Each row is where one point has got to under a steady rotation. How many steps took it there?
The counts run from 0 to 147.
[130 152 124 163  89 127 101 115 141  79 158 138 135 143 175 146 146 132
 122 113 137 129  86 146 182 185 106 153 128 131 125 158 129 118 143 158
 105 181 127 134 198 147  94  99 113 114  91 153 196 147 154 156 108 149
 123 176 141 150 144 130 134 134  78 130 176 141 161 131  86 139 154 123
 160 134 110 142 114 118 139 103 109 127 110 129 134 140 148] -> 65
[103 146 132 141  73  99 200 128 130 134 122 127 129 105 123 109 123  93
 164 147 144 154 141 145  96 171 161 173 105  79 109 133 117  72 145 141
  60 143  84  86 123 117 106 160 110 157 106 153 109 152 120 157 115 113
  92 129 169 152  89  94 164 121 115 135 143 115 124 174 109 138 136 140
 133 122 113 144 120 125 169 130 125 107 154 125 126 141  87] -> 138
[ 99 116 124 138  76 119 124 109 129 113 152 144 144 110 158 126 139  76
 180  83 150 152  89 117 112 192 142 149 160 111 121 117 109 145 116 116
  71 172 100 104 139  88 122  94 123 132  99 127 165 141 131 140 110 137
 107 161 110 127 106 101 172 108 121 147 125 123 142 169  77 143 153 142
 126 148  97 134 130 107 164 109 109  86 168 108 107 195 131] -> 57
[106 144 133 135 119  96 164 137 172 138 142 171 126 117 167 129 142 160
  85 132 134 129 120 143 158 158 142 172 155 150  90 164 130 121 135 175
 170 112 147 146 168 163 109 106  87 126 120 192 102 128 126 169 143 140
 114 109 168 163 113 109 172 146 116 141 141  90 104 102 138 154 118 128
 168 107  94 128  89 104 123  76  85 165 121 148 141 125 135] -> 11
[100 164 128 158  79 103 185 119 140 118 136 126 133 121 133 108 149 112
 153 162 132 119 133 155 114 173 151 200 104  92 103 146 113  50 144 142
  75 153 108 110 143 138  77 157 109 153 107 156 110 149 131 173 103 125
 106 126 187 166 104  86 134 131 107 126 145 123 114 155 102 150 124 132
 141 132 119 131 112 123 144 130 104 118 154 124 122 127 107] -> 136
[ 99 134 122 105 124  80 133 159 151 114 121 143 101 125 149 125 144 181
 111 156 120  99  79 137 143 147 137 146 126 146 132 151 141 133 201 147
 139 111 150 173  83 151 113  96 145 114 141 166  44 104  81 152 124  95
 131 140 177 168 148  88 109 171 118 138 114  98 122  99 153 141 124 103
 139 104 127  98  94 116 129 108 130 129 103 110 144 109 111] -> 93
[101 129 128  96 134  81 131 164 152 119 127 137 103 117 142 119 137 181
 104 156 123 113  89 144 162 144 131 129 126 143 128 163 150 138 205 152
 147 110 150 180  87 140 121 102 137 108 140 157  54 109  86 152 131  80
 133 138 166 180 136  92 106 161 120 128 126  95 125 102 160 141 134 103
 141  98 123 104  92 117 140 116 134 139 104 110 152 105 115] -> 92
[ 97 110 105 123 131 119 123 114 155 136 150 125 156 101 117  94 143  75
 166 121 144 176 112 120 164 149  92 131 124 129 103 148 125 159 177  99
 100 158 129 173 108  75 144 137 162 110 121  72 170 131 106 133  77  70
 124 128 105 158 101  89 112 121 131 123 115 111 128 132 102 152 145 109
 124 138  94 131  89 112 151 120 127 127 180  95 117 180 158] -> 48
[124 112 136 123 106 128 118 126 132 112 154 161 159 113 138 128 118  91
 135  96 160 191  98 109 153 185 128 123 155 104 111 154 141 158 132 122
 117 163  94 134 170  88 147  89 112 100 103 114 201 159 115 130 129 129
 113 161  79 146  79 118 169  99 142 122 143 135 148 151 103 139 176 137
 149 124  94 145 131 103 167 110 125 111 153 104 134 173 153] -> 60
[150 152 137 119 139 107 198 159 129 117  99 169 138 107 118 152 117 138
  92 144 134 137 154 148 168 133  77 155 118 128  85 180 135  97 188 158
 163 111 155 157 148 142 117 133 114 116 129 182 158 152 105 120 148 132
  98 104 142 165 130 111 143 142 121 110 138 130 114  80 137 130 143 113
 181 102 129 151  92 111  96 111 157 124 126 170 171 107 118] -> 22
[144 136 144  97 123 116 213 155 136 141  94 183 133  92 119 141 103 115
 116 113 145 179 167 134 130 129  88 127 131 111  82 165 133 126 160 162
 165  97 116 113 133 120 142 124 103 120 133 175 149 161 118  98 170 138
  87  99 123 155 107 118 187 114 127 129 132 101  98 127 142 127 149 131
 169  91 116 161  91  86 135 108 157 109 132 159 161 123 101] -> 19
[137 169 129 112 111 129 113 149 156  99 135 125 123 134 145 142 139 151
 108 127 161 147 106 165 182 153 105  97  86 136 125 164 152 118 162 192
 131 141 118 115 151 164 117 137 124 114 134 149 118 161 182 155 128  97
 123 160 159 170 135 145  94 138  61 119 190 106 145 140 124 128 129  94
 137  87 128 139  79 114 170 116 150 143  81 129 153  95 104] -> 78
[119 146 134  78 126 113 138 169 149 147 105 139 114 122 116 118 110 153
 144 150 153 175 111 138 131 123 101  74 111 125 120 151 161 149 193 156
 131  94 100 145  75 121 144 117 154 103 149 138  79 150 129 114 143  78
 131 135 150 162 123 101 121 133 107 147 145  83 116 160 149 119 132  89
 129  86 112 124  82  92 174 126 168 126 111  80 151 109  99] -> 88
[122 139 144 109  99 115 211 151 133 147  93 175 119 103 139 149 108 111
 141 102 148 166 155 136  91 130  96 141 142 108  97 138 120 117 129 162
 134  96 106  96 119 128 127 115 104 137 126 199 120 159 135 108 170 153
  85 107 143 132 122 103 198 112 113 143 127  93  95 148 128 131 138 134
 164 107 111 160  90  80 133 103 140  93 131 156 144 133  88] -> 17
[134 156 123 129 112 113 195 143 130 104  88 139 111 110 135 170 149 122
 122 126 123  92 145 164 147 131  80 182 100 126  98 153 110  77 179 155
 121 125 159 124 125 159  88 146 131 144 127 191 126 143 131 128 130 126
  87 113 169 152 164 101 123 156  87 119 130 125 122  81 118 132 126 114
 159 120 151 155  85 123  88 115 147 103 118 190 156 108  92] -> 25
[ 82 119 116 154  73 111 113 102 139 102 160 138 139 122 165 125 165  94
 172 106 137 120  72 124 113 197 152 184 160 119 125 119 103 121 125 114
  70 176 122 128 138 107 108  93 139 137 103 128 144 124 118 165  95 141
 117 161 135 131 125  86 156 130 120 147 116 136 137 150  79 148 138 138
 132 163 105 130 128 121 142 109  83  90 169 107 101 182 139] -> 55
[143 140 116 115 151 134 171 146 123 118  91 131 151 110  69 156 151  94
 153 149 158 142 131 136 131 125  61 128  97 133  91 166 130  89 201 105
 116 120 151 172  84 119 133 161 180 121 159 116 155 151 109 113 123  94
 110 114 118 141 138  97 104 134 132  84 130 140 117  97 124 118 136  80
 141 130 140 140  83 114  90 136 174  98 159 137 154 126 121] -> 34
[111 130 133  76 140  90 130 167 161 134 125 145 115 114 127 107 118 165
 109 156 144 155 110 140 168 133 114  92 112 139 122 168 161 154 207 156
 154 102 123 164  90 125 141 117 148 101 146 135  70 130 104 127 133  72
 133 132 156 178 119 101 109 147 118 130 135  90 123 125 161 130 141  95
 137  82 112 121  77  99 163 124 158 139 109  97 162 107 113] -> 90
[162 176 145 131 117 146 117 160 119  98 121 156 147 150 107 160 123 152
 125 142 186 177  86 131 118 164 108  83 120 117 114 174 169 104 148 164
 124 125  92 121 154 146 128 111 137  92 137 148 176 188 168 130 151 150
 128 170 122 138 119 140 142 117 109 111 198 148 141 162 113 106 148  93
 162 115 121 145 116  97 150 127 164 116 108  97 152 101 123] -> 74
[109 134 125 125 121 131 121 136 162 145 149 165 126 135 130 149 172 142
 133 132 171 147  64 102  69 175 179 128 185 149 111 136 141 126  87 154
 131  99 106 137 115 144 154 100 110 137 142 151  74 139 140 176 157 147
 119 139 149 119 107 104 197 122 142 136 149  98  88 139 127 138 111 104
 131 127  90 116 110  91 133  80  93 137 137  98 119 162 132] -> 2
[127 170 128 157 110 151 170 111 157 123 125 139 154 117 111 157 184  99
 165 114 151 128 111 117  62 160 128 166 144 116  85 152 110  62  71 122
 107 114 108 113 142 118 119 161 133 145 138 131 120 174 165 162 128 147
 106 136 136 117  87  89 150 100 123 103 158 130  79 142 107 144 110 108
 132 153 122 139 101  90 106 107 112 110 181 133 110 136 133] -> 125
[142 159 131 128 129 108 195 150 133 108  95 160 127 111 126 163 126 142
  97 147 127 118 148 155 164 133  75 167 109 129  92 169 130  90 195 152
 155 117 159 157 150 154  98 130 125 122 128 184 153 140 112 126 138 134
 101 110 154 161 144 107 130 149 111 110 137 132 116  72 129 132 136 113
 179 115 139 146  89 112  82 115 145 118 121 170 163  98 114] -> 23
[107 114 102 103 134 112 151 129 140 114 136 103 141  78 106 137 192  80
 141 118 153  85  93 146 136 169 148 165 111 137 110 134  96 104 161 112
  97 156 162 137  87 120 135 172 154 146 145  92  79 110 105 179  84  77
 117 125 140 149 107  89  96 144 128  87 108 124 135  95 117 141 110 110
 106 126 140 114  95 142 122 126 125 101 161 174 121 139 106] -> 40
[122  91 131  84 154 111 145 164 135 129 108 170 109 102 131 141 123 131
 132 110 132 156 101  99 120 125 103 121 157 129 126 154 139 178 172 114
 149  93 124 175  82  86 171  76 134 109 135 138 104 117  59  99 160  94
 105 132 106 148 120  82 154 130 148 133  95 101 100  98 154 130 167 113
 136 107 113 129 108  95 126  97 159 100 133 121 154 154 137] -> 101
[101 112 113 125 128 122 127 116 138 142 139 123 163 100 105 104 145  70
 186 125 148 175 104 113 140 151  87 123 129 127 100 136 124 145 175  96
  92 154 124 172  91  73 141 135 175 112 129  80 162 140 109 126  92  84
 125 131 105 144 111  82 125 119 131 128 116 113 114 142 105 141 136 104
 117 145  93 132  94 103 146 128 138 107 181  83 116 183 153] -> 47
[117  86 130  76 139 111 148 162 136 136 100 168 106  94 134 145 119 122
 141 104 127 157 102 102 102 133 114 115 154 121 137 142 134 175 167 120
 138  96 116 153  69  83 172  78 134 116 135 144  91 117  64  98 158 102
  96 132 113 143 117  82 164 127 142 143  89  85 105 112 147 131 165 117
 130 104 113 128 110  96 142 100 158  86 140 121 144 159 125] -> 100
[ 89 118 107 152 100 101 108 104 144  96 176 131 152 115 161 116 173 105
 144 117 135 102  70 131 150 197 161 188 151 132 116 143 113 121 144 108
  92 183 149 164 147 120 107 100 140 125 104 116 142 108  98 181  82 119
 132 155 136 146 112  88 132 144 135 123 119 141 144 116  91 162 137 127
 136 152 101 113 126 135 131 105  81 112 171 117 107 172 154] -> 53
[147 146 144 114 102 136 128 151 115  92 140 155 144 118 121 169 138 129
 117 105 192 158  76 131  98 192 165 103 141 109 127 152 137 113 100 160
 118 141  83  75 163 138 142 107 104 111 129 142 143 175 155 148 160 159
 114 181 104 137  85 142 170 108 122 106 177 140 152 164 112 109 151 126
 141 103 132 137 129 107 170 116 145  97 116 137 135 116  96] -> 71
[146 132 131  88 148 126 198 166 104 114  90 149 144  81  67 173 148  89
 135 121 168 134 127 132  87 145 115 131 115 114  94 151 117  94 168 118
 120 110 132 118  79 118 154 158 149 130 158 128 118 153 100 120 147 117
  97 114 113 134 102 103 146 121 159  80 120 138 118 104 130 104 139 109
 136 116 157 138 108 115 108 130 180  72 156 181 154 116  86] -> 31
[104 119 109 123 117 130 138 127 131 131 122 131 162 107  91 122 163  74
 197 134 160 147  85 111  87 152 111 138 137 126  98 131 120 115 161  84
  81 137 123 158  68  87 138 131 190 124 147  84 135 135 108 133 103 100
 122 130 112 127 114  69 134 119 152 119 109 129 111 150 100 135 135 103
 119 157 115 120 106 111 134 137 130  85 187  87 113 175 133] -> 45
[127 142 124 148 137 147 153 109 166 107 149 133 143 104 133 165 202 107
 118  95 149  98 105 131 114 172 141 186 150 140  90 162  99  79  71 131
 137 133 144 122 176 126 127 155 112 144 135 118 107 146 156 190 124 127
 108 136 140 138  89 105 127 115 121  87 153 122  97  91 123 155 113 113
 132 138 133 133  91 104  92  85  93 140 162 177 121 124 144] -> 122
[134  96 123 110 162 115 133 157 139 111 111 170 108 120 145 153 129 140
 124 121 110 137  99 100 150 128  76 143 154 143 121 169 140 173 193 114
 153 103 151 202 103 103 149  76 143 106 132 149 134 113  61 104 149 109
 107 138 117 148 143  84 140 147 138 131  98 107 102  73 146 138 172 101
 152 123 112 129 105 101  94  91 147 111 134 115 160 155 159] -> 103
[130 136 135 123 117  95 195 166 106 125 119 149 152 111  97 109  92 113
 138 177 160 198 134 136 126 166 149 140 102  84  99 166 151  97 194 134
  90 135 100 143 136 111 133 143 115 121 115 141 172 153  80 136 124 106
  98 120 141 166  77 104 168 120 157 111 141 144 132 146 123 114 171 121
 156 108 114 143 134 127 160 137 157 122 147  97 159 139 118] -> 142
[125 148 126 151 127 148 158 109 159 109 139 136 153 110 126 158 201 108
 127 104 147 107  96 124  91 176 148 178 152 132  92 157 101  70  68 127
 130 131 130 119 167 129 121 156 119 146 140 129 105 154 155 193 123 143
 111 139 141 131  90  96 135 113 127  91 151 130  88 106 113 149 108 114
 132 150 130 129  95 102  91  95  96 126 169 168 112 125 139] -> 123
[160 127 121 138 155 174 138 124 141 115 110 162 143 121 114 178 161  99
 157  90 142 154 111  93 106 126  58 133 157 141  97 172 127 130 109 111
 144 111 127 162 131  99 148 118 145 116 141 128 177 162 140 111 154 132
 100 139 101 116 133  87 139 108 122 107 139 128  72  94 117 137 148  95
 140 148 118 150  91  78  73  91 138 110 165 128 138 161 179] -> 115
[157 177 133 121 116 142 106 157 147 102 125 137 140 153 128 147 123 156
 120 141 166 168 104 148 160 151  79  82  95 133 121 167 159 109 168 178
 126 128 106 123 153 151 118 123 142 108 132 151 159 179 184 133 141 118
 126 165 143 149 143 141 112 125  74 121 202 132 142 156 118 116 140  87
 149 102 120 150  83  94 157 123 161 138  95  97 154 102 127] -> 76
[136 141 137 123  88 127 118 138 129  85 153 143 134 114 152 162 151 115
 119  79 176 138  89 148 126 199 163 123 134 114 135 135 120 117  93 176
 100 162  97  64 173 142 129 106  94 133 109 153 135 161 168 162 140 151
 104 179 123 135 106 147 160 111  87 116 176 129 159 156  97 119 141 135
 134 109 130 148 124 116 171 109 131 104 108 162 128 135  97] -> 69
[126  84 123 103 138 142 147 127 138 112 125 155 106  86 153 187 182  90
 134  55 127 102  98 109 107 155 126 161 169 134 122 133  93 151  94 128
 133 126 137 120 117 103 156 107 103 148 128 138  93 114 105 141 150 125
  89 144 117 124 125  95 161 122 115 108 100  98 100  73 127 144 142 126
 110 125 133 138 108 107  97  73 122  95 136 193 132 166 132] -> 110
[127 103 113 128 137 123 124 127 150 105 120 150  89 119 181 169 155 119
 136  90  92 101  97 120 157 124  67 177 144 151 130 145 116 151 163 129
 136 130 159 175 110 119 127  87 130 134 123 158 122 107  98 121 129 104
  94 142 148 140 181  81 123 153  88 138 109  96 101  57 125 158 146 108
 137 135 121 140  91 108  82  77 127 115 118 150 152 167 152] -> 106
